Each named move below is a turn or a mirror, shown by a few rows before and after it. Which moves, in which order, take the first row of each later pair to the second? The first pair is answered.
k_671 (before => after):
[ 16 -15  -9  10 -15  -8  19  -8] => [ 15 -16 -10  10 -12  -7  21  -7]
[  6 -24  -6  14  -8  -3   4   6] => [  7 -23  -6  14  -8  -1   3   6]
[  5 -10  -5   3   8   1  -1   4] => [ 7 -9 -5  5  9  3 -1  3]
k_440 (before => after):
[-9 -3  5 18 16 -1 12 -2] => [  0  -6  13  -5  -9 -19  10  -7]
[-7  0 -1  3 22  2  3 -1] => [  1  -4   6 -17  -2 -14   2  -5]
[-1  5 -4  0  6 -6  0 -2] => [ 0  4 -3  0  4 -7 -2 -2]
[ -3  -1  -6  -5 -12  12 -19  -5] => [ -7   0  -9   1  -3  17 -18  -5]
k_195 (before => after):
[ 22 -19  -2  -3 -15  -1  -9   3] => [ 18  -7   7 -16 -14  -6 -15   4]
[-3 -8 -2 -3  1 -6  2  7] => [-3 -6 -1 -5  0 -6  1  6]
[-7 -7 -8  5 10  5  2  5] => [-12   3   0  -8  11   1  -1   7]
k_142 (before => after):
[ 11 -10  18   6  35  11   2  -3] => [ 19  -4  33 -13  11  -5   3 -12]
[  4 -30 -15   5 -18 -12  10   0] => [ -3 -24 -14  11 -16 -14  18  -2]
[-8  2 -4 -6  0 -5  5 -5] => [-2 -3 -9 -4  6  3 -2 -2]
[-5 -4 -1 12 17 -4 11  3] => [ 16 -13   3  -6   2  -4  -6   1]
Now pairs of rows:
(2 to 3 moves a pair)
[-14  13   2 -17 -17 -16  11  -8] => [ 18   1  -9 -11  -2  16 -22  -4] | k_440 k_671 k_142
[ -2  -1  -2  -6 -16 -10   5  -3] => [  3   3  -2  -6  11   7 -13   6] | k_440 k_195 k_142
[-14  -5 -29  -8 -13  -7   3   7] => [ -9  -5 -31   1   7  10  -7   9] | k_440 k_142 k_440
[-18  12  -1  18  -1   0  25  -5] => [  3  15  15 -18 -24 -12   4  -8] | k_195 k_142 k_142
[  7   7  -4 -20 -22   1  -5 -11] => [  5  -6 -22  13  -4  19   2  -9] | k_195 k_440
[ -1   7  10 -19  -8  -9  -6   5] => [  5   8   8  -7  14   8 -16   7] | k_440 k_142 k_440
[-19   0 -17   7  -8   4  -6  10] => [ -5   4  -3 -12 -23  -4 -13   3] | k_142 k_440 k_142
[-24  26  -7   9  15  15  -3   9] => [-26  10 -25  15   4  11   5  13] | k_195 k_440 k_142
[  0   7   5 -12   2  13 -19  -1] => [  0   6   6 -16  -8   6 -17  -2] | k_142 k_142 k_440
[  4  18  23 -16   7   9 -21   2] => [ 28 -16   5   1 -23   3  -8  -4] | k_195 k_440
[ -8   3 -11   9  -6  -6  12  -3] => [ -7   5 -11  15   4   1   9  -4] | k_142 k_142 k_440
[  8  11  11 -13 -33  -9  -3 -11] => [-14  29  15  11  -7   5  10 -13] | k_440 k_142 k_142
[ 6 11 -3 25 14 23 -8 -7] => [ 14   0  -9  29   1  19  -6 -10] | k_440 k_195 k_440
[ 15  -8   9  -6 -10   3   8  -4] => [ 5 -5  1  0 14 17  0  7] | k_142 k_195 k_142
[ 4  5  7 13 11 11 -4 -4] => [ 4 10 15  6  2  5 -2 -8] | k_142 k_440 k_142
[ -1  18  14 -10  10  -8  -6   0] => [ 19   3  11 -11  -4  -8 -13  -3] | k_142 k_195 k_142
[ 15   0   9   0 -13  -5  -1  -9] => [ 3 15 15 -6  2 -2 -6 -6] | k_440 k_195 k_440
[ 10 -31 -16   3  -1  -4   0  10] => [-7 -7 -6  1 29  8 -8 17] | k_195 k_440 k_195
[ -5  15   2 -14  -1  14 -20  -8] => [-15  14  -7  -3  10  19 -13  -3] | k_142 k_440 k_142
[ -5  28  -1  16  24  26 -14   3] => [-32  14  -7  13  27   4   9  15] | k_440 k_671 k_142
[ -2  17  22  -5   1 -11  14 -13] => [ 29 -12   4   6  11  11  -7  -8] | k_440 k_195 k_142
[ -9   3   2  -8 -13 -12   7   0] => [ -6   4   2 -17  -6  -8  -5   4] | k_195 k_142 k_195
[  3  27   6   1   4  15 -10 -18] => [ 10  23   7 -11 -10   9 -15 -19] | k_142 k_440
[  1 -15 -10  12 -10  -2  16  -7] => [ -9   2 -12   7  15  16  -2   2] | k_195 k_142 k_671
[  8  -4  26 -13 -12 -21  15  -8] => [ 25 -15  17   0  20  10 -10   2] | k_440 k_142 k_440
